Rows are one point carried round by a steady rotation, each followed by how many steps it has turned.
The counts run from 0 to 744.
[  2  -2  -6 -34  16  17  -9 -10 -11  29  11  -2  14 -14  19   6  10  -4
 -24  -4   6  31  -1 -12 -12   6 -21 -36  -6  19   0 -36  20 -14   8  -9
  -1 -24  16   1 -11   4   7  -1 -19 -14  -6 -34  -1   9 -18  -1  -8  11
  -3 -14  -8 -22 -22 -12   6  -5  17 -15  11  27] -> 86
[ -1 -12 -22 -27   6   4  -5 -22 -18  14  15  -7  13 -11  18  16  16  -3
 -15  -8   5  19  10 -22 -12   4 -25 -29   2  26 -10 -45  19   4   6 -17
   1 -16  20   5 -10   4   8  -8  -2 -14  -7 -34   5   1 -19  10 -12  36
 -11 -12  -7  -4 -25 -11   1 -11  18  -9   0  26] -> 284
[  0 -11 -23 -24  15  19  -2  -7 -11  -6  17 -16   3  -1  -4   5   7   7
 -15 -18  -3  27  15 -27 -13   8 -19 -34   8  19  -6 -36  11   1   5  -9
  17  -8  18  -4 -13  11  17 -12   0 -15 -14 -20   8  -3  -4   9  -6  29
 -10 -17 -21  -7 -28 -10   1 -19  16 -22  -4  34] -> 89
[ 14 -15  -9 -41  14   5  -1 -18  -2   6   7   1   8  -3  15  24  19  20
  -7 -16   6  26 -13 -20 -13  -6 -21 -42  -3  26 -12 -25  -2  -1  -2 -21
 -16  -7  32  -9 -33  -3  15   5  -9 -14 -10 -12   3 -20 -13  -1   5  17
  19   9 -11 -14 -22 -18  -1  -8  16  -9  -5   7] -> 20
[ 19 -26  -3 -37   8   9  -5 -13  -6  19   9  11  -4  -1  15  17  20   9
 -19  -9   1  25   4 -31  -4   0 -18 -41   6   8  -7 -25  -3 -14  -4 -22
  14  -7  18 -10 -26   0  21  11  -3  -4 -21 -16  -2 -18  -4 -13   4  13
  15   2 -13 -17 -30 -18   2 -16  23 -15  -5   2] -> 448
[ 18 -27  -7 -36  -1  15   3 -11  -5  10  10   8  -3   1   9   8  20  16
 -11  -8   6  19   9 -30  13  -5 -33 -30   2  17   1 -23  -1 -12  -8 -10
   0  -7  26  -7 -21   4  20   2   4   0 -23 -19 -10 -22  -6   2  -2  22
   9  -2 -13  -2 -23 -10   9  -9  28 -16 -11  32] -> 564
[  5  -5  -6 -31  24  30  -7   1 -10  11  12  -9   9  -3   7  11   4   4
 -18 -23   4  37  20 -11  -2   5 -25 -30   9  25   8 -23  17 -17   0  -9
   6 -22  18 -13  -7   4  11 -10 -22  -4 -12 -14  -3   0 -12   8  -7  25
   1 -28  -5 -24 -19 -13   9 -13  17 -30   3  27] -> 668
[ -7  -1  -8 -24  21  24  -1  -6   0   3  17 -16  12   4   5   2  10  10
 -18 -20 -11  32  17 -13  -6   2 -24 -35  -4  18   1 -34  18  -7  13  -2
  10 -12   9  -2  -2  10  13  -4  -5 -23  -6 -29  10   6  -2  -2 -15  21
  -7 -17 -17 -15 -25  -6   9 -14   7 -10   4  33] -> 282
[  1 -25  -8 -36   3   2  -6 -11 -12  15   9  -1  -2  -5  17  21   8   9
 -17 -28   2  28   4 -22  -2 -10 -31 -26  -7  20   4 -27 -11  -2  15 -12
 -10 -19  16  -7  -8   3  26   5  -8  -4 -24 -34  -3 -10 -12  -3  -5  22
  19  -5  -8 -17  -2 -23   5 -18  21   1 -13  33] -> 289
[ -4 -16 -10 -19   3   6  -1 -18  -4  13   3   6  -6  -3  17  16  16   0
 -29 -16  -2  26   9 -39  -1  -5 -32 -37  -9  18   0 -40   2   7   5 -14
   3 -20  15   5 -10  11  12   8  -2 -11 -33 -28  -3   1  -5 -10 -12  18
  -1 -16 -17  -5 -18  -8  -9 -13  13  -6  -1  34] -> 676
[  2 -15  14 -41  20  19  -3  -1   4  18   9  -6  14   4  13   8  11  13
 -16 -27  -9  35  12 -16   7   0 -25 -41  -4   8  -2 -27  -1 -14   5 -14
   0  -8  18  -8 -11  -6  16   6  -4 -17 -13  -8   5  -5   8 -20  -4   9
  13  -9 -17 -20 -27 -17  -4 -23  24   1   3  16] -> 256
[ -4   4  -9 -38  30  11 -10 -17   1  16  13  -7  19 -18  11   7  14   4
 -15 -13   1  35  -2  -6 -11  -1 -12 -42  -3  26  -7 -28  21 -13   5   1
   0 -19  17 -11 -21   4  -3  -1 -32 -19  -8 -21  13   7  -9  -8  -6  13
   4  -7  -5 -27 -24 -14   6  -6  11 -22   8  26] -> 85
[  7 -12 -15 -22  -4   2  -7 -10  -4  16  17   6  -4  -8  15  18  46  -1
 -14 -10 -17  30   3 -18 -23  -1 -20 -37   1  23 -13 -34  15  -4  12 -19
   4  -4  11  -2 -14  -2  13   4  -5 -17 -32 -31  -5   3  -3  -7   8  16
  -2 -11 -13 -20 -22 -13  -3  -6   7 -10   1  20] -> 189
[  3 -20   3 -12  20   1   7 -15   9   3  13  -3  -2   4  19  13  35   1
 -12 -17  -5  35  23 -17  -7 -14 -22 -37   0  37  -3 -21   7  -1   5 -21
   1 -17  10 -12 -29  -4  12   4  -6  -8 -34 -18   3 -12   6  -7  -1  28
   7  -6  -3 -22 -13  -4  13 -18   3  -7  -5  14] -> 155
[ -4  -2  -5 -27  32  15  -6 -19  -3  12  14  -4  13 -17  16  12  13   4
 -16 -14   7  39   5 -13 -13  -1 -13 -42  -3  29  -3 -32  21  -3   0 -12
  -2 -20  17  -9 -23   4   1  -3 -26 -20  -8 -12  13  -2 -11  -2   1  19
  -3 -11  -3 -31 -21 -14  -1 -11   4 -16  13  13] -> 318
[  2 -10 -10 -29  -4  20 -15 -11 -19  17  27  -2   8  -2   8  20  25  14
  -8 -28 -26  15  14  -9 -24   7 -16 -28   1  29  -2 -35  20   0   7 -28
   2  -6  19 -11  -5  -2  11   7  -4 -23 -13 -31   8   4 -13   4 -11  16
  -2   1 -16  -4 -25 -12  -3  -8  19  -3   1  10] -> 148
[  8 -14  14 -22  28  21  -7  -3   4  18   3   6  -3  -3  17  15   4  10
 -23 -23   0  34  19 -16  -4  -6 -22 -39   6  20   3 -21   3 -11  -6 -25
  -3 -23  18 -18 -21   4   7   6 -20  -4 -24  -3   2  -8  -3  -6  -1  12
   9 -15  -3 -30 -22 -15   4 -13  13 -20  -1  12] -> 586
[  0  -6 -18 -27   9  18  -8 -13  -5  12  25  -2   0  -6  -5   7  16   7
 -23 -17  -6  27   9 -24 -20   4 -14 -32   8  28   1 -41  21  -3  -1  -8
  22   3  19 -11 -19  12   8  -3  -7 -22 -10 -17  16  -2 -12  -2  -3  17
  -8  -4 -18 -14 -30 -16 -10 -16  20 -18  10  14] -> 205
[  0 -13  12 -21  25  16   5 -14   6   5  13   5  -5  -3  10   7  29  13
  -7 -18   1  31  18 -22   3 -13 -28 -36   4  35  -4 -25  13  -7 -14 -17
  -9 -17  18 -15 -27   5   7   3 -16 -10 -29 -12   3 -14   3  -4  -4  18
   3  -9  -6 -14 -26   2   8  -9  14 -24  -1  12] -> 469
[  3  -5 -10 -35  13  27  -6  -7 -12  30  18   5  11  -3  11   7   4   3
 -28  -9  -4  24   8 -15  -8   9 -24 -33 -10  13   4 -45  18  -5  11 -10
  11 -16  12   3   3   4  16  -1  -4 -14  -9 -32  -7   9 -13   1 -13  11
  -7 -16 -18 -18 -23 -13   1  -1  15 -16   6  24] -> 87
[  9 -11  -4 -30  26  18  -6 -14 -14  22  17  -6  17  -6  15  17   3   4
 -17 -12   7  29  12  -7 -15   3 -13 -30   8  22   3 -29  22 -12   4 -20
   3 -13  21  -8 -19  -1   5   1 -23 -13  -2 -15   8  -1 -24  11  -2  19
   1 -14  -3 -25 -24 -21   0 -13  23 -12   4   5] -> 552
[  8  -8  11 -45  10  18  -2 -11  -7  13  24   5  17  -4  23   5  24   7
   1 -20   3  33   6 -19  18  -3 -26 -34  -8  16  -2 -32  -1 -10  -1  -8
 -16 -14  15 -10 -19  -3  13  -7 -10 -19 -11 -20  -1  -5  -9  -2   4  16
   7  -9   3  -6 -15  -9  -3 -14  29  -7   6  18] -> 452
[ 10 -15   2 -25  12  11  -1 -22   0  17   9  10  10   4  20  19  32  28
 -11 -17 -13  29   3 -11  -9  -9 -28 -37  -7  23   2 -25  10  -8   0 -31
  -9 -11  28  -3 -24   0   8  21 -11 -18 -16 -18  -1  -7  -7 -10  -5  12
  11   5 -14 -15 -25 -20   2  -2   9  -2  -6   4] -> 584
[  1 -22 -18 -21   7  -5   3 -22  -5   8   7 -12  10  -3  19  18  21   3
 -12 -23   1  21  16 -14 -10 -13 -24 -26   1  31  -8 -23   7 -12  16  -5
  -6 -12   9  -5 -19  -8  19  -9  -1  -9 -23 -39   6  -5   2  -6 -12  35
  11   1  -6 -20 -17  -9  16 -19  13  -1  -6  39] -> 638
[  4 -22  -6 -31   1  -7  -1 -22  -6  23  10  -1  10   0  26  26  22   3
 -12 -23  -6  23   4 -17  -6  -9 -23 -30  -8  22  -6 -28   5  -3  12 -16
  -8  -2  12  -9 -19  -7  20  11   1 -16 -16 -41   8  -9  -5  -5  -7  20
  15  10  -7 -15 -16 -19   2 -16  21  16  -6  16] -> 406
[  4 -15  -9 -27   8   8  -8  -4  -8   9  -4  -8   2  -1  13  39   8  14
 -16 -34  -9  33  14 -13 -12   2 -22 -29   8  23 -13 -17  -4  -1   8 -21
 -13 -10  30  -7  -9  -4  12   5 -13 -11 -27  -3  10  -6  -6  -7  -4  19
  16  -8 -11 -14 -22 -26  -8 -20  15   0  -7  23] -> 658
[ -2 -19 -17 -24  11   0  21 -19   2  15  -1 -14   9   1  15  15  19   7
 -19 -20   3   8  16 -14  -7  -7 -22 -34   2  30  -9 -34  19  -3   9 -15
  -9 -16   7  -3 -12 -12  15 -10  15 -14 -15 -26   7 -14   0  -5 -14  30
  15   2 -18 -17 -26  -6  11 -15  16 -14  -7  16] -> 445
[ 11 -13   7 -44  17  21 -11   4  -9  17  22   4 -10  -3   4   0   7   9
 -14 -24  -2  34   9 -22  -6   4 -17 -40   2  13  -1 -26  -1 -13  -2  -6
   8 -16  11 -22 -17   6  20   0 -17 -11 -15 -16  -4 -15  -3  -3   7   2
  19 -18  -4 -22 -18 -13   2  -9  26 -21   0  17] -> 530
[ 11 -21 -26 -32  -1   0 -11 -15 -20  15   3  -5   4  -7  13  27   9   7
 -26 -12   2  28   1 -22 -13   2 -22 -28   3  16   0 -24   2  -8   8 -17
   6  -6  27   3 -15   1  19   3  -7  -1 -18 -26   1  -2 -19   2  -2  27
   2  -5 -14 -11 -18 -31  -3 -19  22  -4 -10  28] -> 715
[  1  -1 -16 -25  11   8  -8  -9  -1   3  18 -17   1   0   5  16  18  12
 -27 -23 -21  35   2  -9 -29   1 -19 -40  -3  28 -12 -31  -1   2  20 -14
   3 -15  22  -1 -10   6  14   6 -15 -17 -19 -11   4   4  -9  -1   4  15
  13 -14 -18 -26 -18 -23  -4  -3 -10  -7  -3  21] -> 110
[ -6  -3 -19 -28  21  14  -3 -18 -11   1  12 -19  17  -3   8  11   9   4
 -17 -17  -2  25  11 -15  -5   2 -27 -33  -2  27  -9 -39  19   1  12  -6
  -3 -13  20  -1  -6   5   3 -14  -7 -21  -7 -23  12   5  -9   7 -12  31
  -9 -11 -14  -6 -28 -11   5 -13  10 -17   1  36] -> 283
[ -1   1   2 -27  20  26  -5  -9  -4  21  23   4   1   1  12   0   9   1
 -32 -16 -12  37  10 -19 -11   2 -25 -35  -5  10  10 -40  10  -5  10 -16
   9 -24   9  -5  -4  13   8   8 -14 -12 -15 -31  -2   7  -6  -1 -11   7
  -6 -19 -13 -28 -16 -14  -1  -4  12 -12   7  22] -> 514
[  3  -9  -2 -36  16  36   4  -4  -8  15  16  -2  15   5   1  13   7  22
 -13 -25   5  35  22  -8   8  -8 -34 -25  -4  26  10 -31  18 -12  -2 -11
 -17  -8  22 -11  -7  -2  11   3 -25 -18  -6 -17  -2  -5 -18   3  -6  11
   3 -11  -9 -14  -5 -25  -5 -10  22 -17  -1  26] -> 588
[ 11 -21   1 -19   2   4  -7 -14  -3  19   9   8 -15  -2  13  25  33   9
 -12 -22 -12  25   9 -24 -15  -6 -17 -34   6  30  -2 -25   3  -2  -3 -28
  -5 -10  16 -21 -20   4  15   9 -11  -9 -36 -18   1 -14  -5 -10   4  12
  10  -3 -10 -13 -20 -17   0 -16  18 -10  -6   8] -> 737
[ 11  -5 -11 -30  13  16 -15  -5 -26  11  14 -10   6 -10  17  15  11   5
 -15 -16 -10  27   0  -9 -25   7 -16 -36   3  13  -5 -28   7  -7  19 -22
  -3 -25  22  -1  -7   2  17  -3 -17  -9  -9 -23  -3   5 -18  10  -1  11
   3 -21  -4 -21 -20 -21  11   7   6 -19  -2  23] -> 30
[ -5 -15   1 -37   7   3  10 -14  11  10  10  -1  -2   2   8   3  27  13
 -12 -29 -11  25  11 -28   9  -9 -28 -35  -3  22  -6 -27   2  -5  -2  -6
 -13  -8  11 -13 -11  -2  17   5   8 -21 -26 -26   7  -8  13 -18  -7  18
  12   6 -13  -2 -19  -7  -2 -20  20  -4   0  30] -> 291
[ 15 -17  -1 -37  14  20   0  -9  -6   5  12  -3  23   3  21  14  23  16
 -10 -14  12  34  10 -11  15  -6 -29 -26  -1  17   1 -15   1 -19   8  -8
 -11 -12  17   0 -21  -1  11   0 -17  -4 -17 -14 -11  -3  -8   2   2  30
   7 -12  -3 -29 -19 -17  13 -11  22  -9  -6  29] -> 314
